In the rows, zero is written as 128.
T: rows in several groups, each row roughly a mix of its group's directions (some rows in no group)
T (120 x 13)
[[157 131 146 161 102 130 148 105 171 127 173 131 152]
 [125 167 102 129  71 143 143 120 161 132 154 117 107]
 [107 167 101 128  82 145 142 136 155 150 167 111 134]
 [110 105 178 116 150  80 148 147 101 108 138 130 118]
 [121  82 171 135 145  93 125 136 122 124 140 161 166]
 [123 135 132 119 112 151 155 120 156 112 109  78 180]
 [113 142 110 132  66 157 164 117 143 116 119  99 141]
 [110 149 136 134 117 131 118 115 178 130 152 138 190]
 [123 114 102 169  87 142 155 126 153 139 141 105 168]
 [193 135 116 119 159 154 128  94 124 140 109 107 136]
 [ 96 133 174 114 128 113 138 158 113  96 137 127  78]
 [119 160  93 130 114 130 172 106  92 124 108  91 108]
 [141 131 167 154  91 134 160 110 126  99 154 146  91]
 [125 133 167 150 167  77 156 109 115 104 144 125 135]
 [108 137 182 105 126 178 132 133 126 105 119 126 165]
 [166 125 167 127 118 161 105 121 140 131 161 174 111]
 [161 180 116 108 144 146  95  95 152 137 137 147 114]
 [144 132 139 126  87 165 161 129 163 121 139  84 151]
 [130  98 153 132 141 140 104 137  85 142 138 188 118]
 [168 131 100 130 164  92  98 109 173 139 127 124 138]
 [137 129 139 122 178  63 114 106 122 119 126 153 125]
 [105 119  85 142 123 117 153 131  65 149 112 123 115]
 [131 107 115 146  86 189 147 137 131 128 108  98 144]
 [105 105 136 113 150 127 110 127  85 107  70 153 126]
 [ 96 149  97 164 162 105 106 145 138 158 161 131 140]
 [157 123  91 109 121  87  94 109 152 145 126 164 112]
 [111 109  82 112 146 122  94 132 121 144  77 135 158]
 [153 163 132 129 168 160 148 107 119 122 116  77 139]
 [108 122  86 134 140  90  85 122 131 144 113 173 133]
 [145  96 104 163 148 174  95 151 131 157 122 129 143]
 [140  80 124  86 127 123 113 159 148 143 107 108 165]
 [ 99 150 138 115  76 187 146 135 118 126 134 125 135]
 [122 175 158 103 120 104 132 127 150 124 180 139 102]
 [144 131 104 143  83 162 146 122 170 137 138  96 155]
 [149 160 148 117 181 103  99 119 148 138 163 145 127]
 [122 117 128 118  58 177 144 134 113 133 130 144 119]
 [108 129 135  94  76 158 130 144  98 129 127 154  91]
 [130 146 153 137  93 161 118 130 149 138 181 167 121]
 [137 129 167 125 170 178 116 129  89 113 105 134 117]
 [126  84 143 133 163  86 125 133 102 143 131 152 168]
 [133 129 132 107 146 170  87 152 135 168 150 145 161]
 [113  99 137 156  86 141 113 131 150 134 150 177 157]
 [159 139 122 120 155  71 109  89 150 129 135 157 131]
 [118  89 112 167  73 161 145 128 121 122 108 135 136]
 [132 136 191 137 155 146 132 122 104 127 167 158 143]
 [122 151  89 130 143 123 118 102 160 137 107 109 186]
 [ 95 137  85 130 133  85 157 122 114 136 112  93 158]
 [143 130 160 100  81 103 154 120 154 127 172 139 135]
 [124 158 102 160 167 111  96 113 138 155 157 156 141]
 [ 88 139  92 104  99  93 128 163 141 137 134 109  99]
 [ 97 141 162 122 162  84 146 114  87 116 135 147 143]
 [114 139 125 113 167  75  96 129 167 106 106 124 127]
 [117 100 157 129 137 126  96 159 109 141 153 182 108]
 [118 149 160 144  83 164 157 119 126 125 173 145 134]
 [ 82 153 113 132 137 109 161 114  95 107  94  98 136]
 [155 128  79 106 123  96  90 121 163 147 120 143 108]
 [109 112 181 135  99 101 164 130 114 102 156 149 121]
 [186  88 139 140 173 128 120 129 116 152 137 128 141]
 [135 159 138 104 166  64 121 105 143 115 137 133 119]
 [134 103 113 120  82 182 121 122 135 121  85 134 146]
 [132 100 116 164  91 180 116 119 119 136 118 167 138]
 [164 123 139 118 122 160 135 131 178 125 129  82 160]
 [132 120 132 100 160  86  95 168 151 147 154 127 108]
 [113 101 115 157 122 114 149  98  76 125 101 157 150]
 [116 101 140 117 179  96 121 155  78 135 117 132 115]
 [108 110  82 144 123 121 103 176 149 165 145 117 126]
 [183 113 161 131 110 154 153 103 154 102 121 108 133]
 [112 115 130 102  62 147 134 159 124 143 152 145 107]
 [101 143 106 140  82 154 165 115 122 140 134 111 173]
 [140 180  89 127  99 164 141 102 132 135 129 110 102]
 [138 137 104 126  72 133 144 141 172 132 150  97 103]
 [153 143 148 112 187 110 136  93 115 119 110 114 160]
 [132 156 118 148 135  77 126 123 168 138 179 129 118]
 [125 133 180 113 176  92 138 111 114 104 127 133 152]
 [177 131  99 117 167 140  96 115 123 171 133 139 138]
 [147 150 143  87 164  76 107 117 143 120 133 139 104]
 [177 139 150 122 116 173 108 115 176 119 138 132 118]
 [130 134 124  97 177 113  97 137 111 115  87 125  89]
 [133 139 132  98 179  75 134 129 136 128 126  91 147]
 [120 144  95  77  90 105 141 134 105 150 133 127  94]
 [ 93 155 129 154  80 129 150 105 138 125 160 154 153]
 [ 88 137 137 137  91 152 160 118  74 121 126 149 126]
 [154 124 122 132 174  73 100 133 156 133 143 131 103]
 [156 118 161 140 139 129 158  81  87 121 128 153 154]
 [145 105 163 127 108 175 145 129  84 113 115 141  97]
 [105 156 124 140 137  68 146 110 163 104 136 106 140]
 [166  86 131 108 165 155 105 143 111 140  93 118 139]
 [103 174 174 113 119 108 151 115 138  93 153 130 113]
 [104 141  95 135  70 153 157 116 136 131 119 108 159]
 [119 188 119 101 123 112 143 124 156 117 142  88 104]
 [ 89 138 189 119 143 108 131 136 135  82 126 134 129]
 [135 132 137 134  74 190 153 128 121 140 152 128 133]
 [ 79  96 168 138 133  94 137 148 115  99 120 142 148]
 [144 144 167 111 181 109 110 104 125 128 143 158 157]
 [154 101 101 109  99 184 107 142 135 143  97 122 125]
 [132 136 124 108 194  96 119 153 117 147 134  93 124]
 [124 137 149 148 145 193 144 123 102 108 100 101 139]
 [124 122 143 114 129 167 165 141  70 128 111  94 124]
 [159  96  83 129 142 119  93 125 157 151 102 128 156]
 [120  99 111 140  70 130 157 158 133 124 129 101  95]
 [130 125 128 169 185 165 104 123  99 134 110 140 140]
 [184 132 169 113 161 146 121 107 109 129 142 150 110]
 [141 122 161 156 144 114 114 114 123 137 173 185 132]
 [130 126 122 147 202  87 105 124 125 126 115 126 134]
 [156 115 160 141 140 152 104 124 140 150 168 169 160]
 [121 157  97 150 112  88 144 100 166 136 156 121 155]
 [113 125 128 120  85 167 163 120 116 103  88  98 142]
 [164  80 142 141 110 173 137 114 114 118  94 133 145]
 [141  86 104 156  88 101 138 103 131 139 130 163 154]
 [148 137 108 110 156  78  88 116 146 144 137 163 111]
 [110 141  97 122  70 144 154 128 129 113 105 101  96]
 [136 186 161 118 160 173 119 116 129 124 150 125 123]
 [123  89 178 122 162 117 123 153  86 120 128 151 119]
 [150  72  92 130 134  89 105 144 147 140 102 125 127]
 [121 160 142 122  83 120 175 119 132 106 151 107  93]
 [172  89 129 147  99 173 109 127 153 139 131 149 136]
 [128 124 176 110 150 165 153 134 103 114 114  96 162]
 [ 81 113 120 113 110 135 121 182  96 138 125 128  94]
 [145 170 106 129 175  95 104 104 163 133 135 120 131]
 [158 128 116 152  83 181 152  96 120 123 116 128 120]]

one row of each group, then the others: which group is each in?
[106 141 117 136  74 156 143 145 149 105 121 103  88]
<72>
[156 116 191 139 130 161 155 124 103 116 154 135 120]
<47>
[166 146 131 151 173 137 100 104 154 147 154 144 154]
<125>

[148 120 130 142  71 126 161 106 168 123 151 120 153]
<72>
[ 79 112 115 125 124  90 144 171 106 122 118 101 103]
<72>
[115 122  96 173 178  92 122 116 125 127 106 116 150]
<125>
[134 128 122 164 201 108 112 122 133 127 117 110 151]
<125>
[ 96 113 101 145  94 124 161 145  80 132 119 118  95]
<72>
[100 147 154 118 183 104 120 132  87 111 116 138 104]
<125>
[127 142 182 112 117 166 139 145 108 109 148 132  85]
<47>
[137 101 123 123 104 184 126 128  96 118  79 133 112]
<125>
[165 100  79 131 104 127 121 144 143 175 148 120 124]
<72>
[110 160 135 111 123 135 163 116 123  89  93  79 118]
<125>
[156 127 104 115 160  72  93 114 155 139 127 148 120]
<125>
